Small tables with named rows and columns. After each table, cells are looked up by row and column.

nom =
columns: folepad, narinos, vileted, bosu, luvotam
nopiv: [1.61, -8.45, -52.12, -13.73, -54.20]
depizun: [-5.48, -3.72, -50.13, -15.41, -85.20]
zom: [-15.71, -10.39, -19.81, -32.27, 0.96]
faf: [-23.50, -18.34, -58.36, -14.30, -54.82]
mita: [-58.92, -55.18, -64.36, 10.26, 47.14]
rorit: [-63.52, -68.23, -68.94, 14.76, 56.51]
gapem: [-57.29, -60.97, -55.15, 6.95, 46.87]
gasas: [9.34, -2.66, -38.39, -13.43, -37.50]
mul: [-56.04, -51.18, -50.70, 3.52, 49.82]
zapiz: [-62.70, -62.69, -74.13, 17.15, 55.37]
sadu: [13.19, 3.17, -24.97, -16.71, -15.04]

What is the luvotam of depizun in nom? -85.20
What is the folepad of depizun in nom? -5.48
What is the luvotam of nopiv in nom? -54.20
What is the bosu of rorit in nom? 14.76
What is the narinos of zapiz in nom? -62.69
What is the narinos of gasas in nom? -2.66
What is the vileted of faf in nom? -58.36
What is the bosu of gasas in nom? -13.43
What is the vileted of mita in nom? -64.36
What is the folepad of sadu in nom? 13.19
What is the folepad of gasas in nom? 9.34
What is the narinos of faf in nom? -18.34
What is the vileted of zom in nom? -19.81
What is the narinos of nopiv in nom? -8.45
What is the luvotam of zom in nom? 0.96
What is the vileted of sadu in nom? -24.97
What is the bosu of sadu in nom? -16.71
What is the bosu of zapiz in nom? 17.15
What is the luvotam of zapiz in nom? 55.37

Table kot
,kazeti,kavifad,gezu,mevob,puz,kemo,padumu,dol,zuf
garu,38.448,44.384,29.156,46.727,35.748,38.796,41.456,36.474,45.564
temav,25.423,42.809,2.300,46.442,42.312,39.664,58.218,9.031,55.497
nofiner,45.370,19.474,68.778,29.397,74.154,67.293,50.997,55.974,26.985
git,60.423,62.627,72.388,41.778,12.983,17.476,11.576,64.894,33.051
luz,25.648,38.526,10.696,37.486,54.081,47.030,67.717,10.990,55.477
panop,54.182,45.186,87.963,24.191,48.526,34.663,35.565,59.754,21.505
bimok,26.544,39.885,12.065,42.021,45.473,41.629,55.979,16.225,53.894
votese,52.395,51.310,70.337,35.902,32.462,28.411,28.299,56.939,32.625
mazubis,53.573,42.677,90.901,22.847,51.396,41.602,39.267,63.164,23.876

votese, zuf -> 32.625
mazubis, gezu -> 90.901
nofiner, dol -> 55.974
garu, mevob -> 46.727
bimok, gezu -> 12.065
votese, gezu -> 70.337
panop, dol -> 59.754
votese, padumu -> 28.299
mazubis, kazeti -> 53.573
bimok, dol -> 16.225
garu, zuf -> 45.564
garu, gezu -> 29.156
nofiner, zuf -> 26.985
temav, dol -> 9.031
nofiner, kemo -> 67.293

zeko
columns: talara, buna, mis
sogegov: [137, 107, 186]
tam: [141, 86, 181]
gisug: [108, 132, 182]
zik: [117, 50, 254]
dobegi: [83, 57, 162]
bik: [104, 53, 163]
dor: [118, 56, 166]
gilab: [48, 26, 237]
militoz: [46, 73, 218]
zet: [81, 86, 130]
nukil: [126, 122, 187]
tefug: [102, 152, 136]
sal: [61, 103, 192]

bik, buna: 53
sal, buna: 103
sal, talara: 61
gisug, buna: 132
nukil, talara: 126
tefug, mis: 136
militoz, talara: 46
sogegov, mis: 186
dobegi, mis: 162
zet, mis: 130

Table lodisom
        tuvok    nim  pefimam    bor
soniv   -23.9  -20.5    -21.8  -22.7
benoke  -70.8  -22.2    -18.5  -19.6
firak   -19.8  -32.8    -37.2  -38.7
gar     -26.7  -28.6    -26.6  -25.2
sovel   -32.5   79.7     74.8   71.5
fid     -32.7  -45.7    -33.9  -25.5

tuvok of soniv: -23.9
bor of fid: -25.5
pefimam of fid: -33.9
bor of sovel: 71.5
bor of firak: -38.7
nim of soniv: -20.5
bor of soniv: -22.7
tuvok of sovel: -32.5
nim of gar: -28.6
tuvok of gar: -26.7
tuvok of firak: -19.8
pefimam of firak: -37.2
tuvok of fid: -32.7

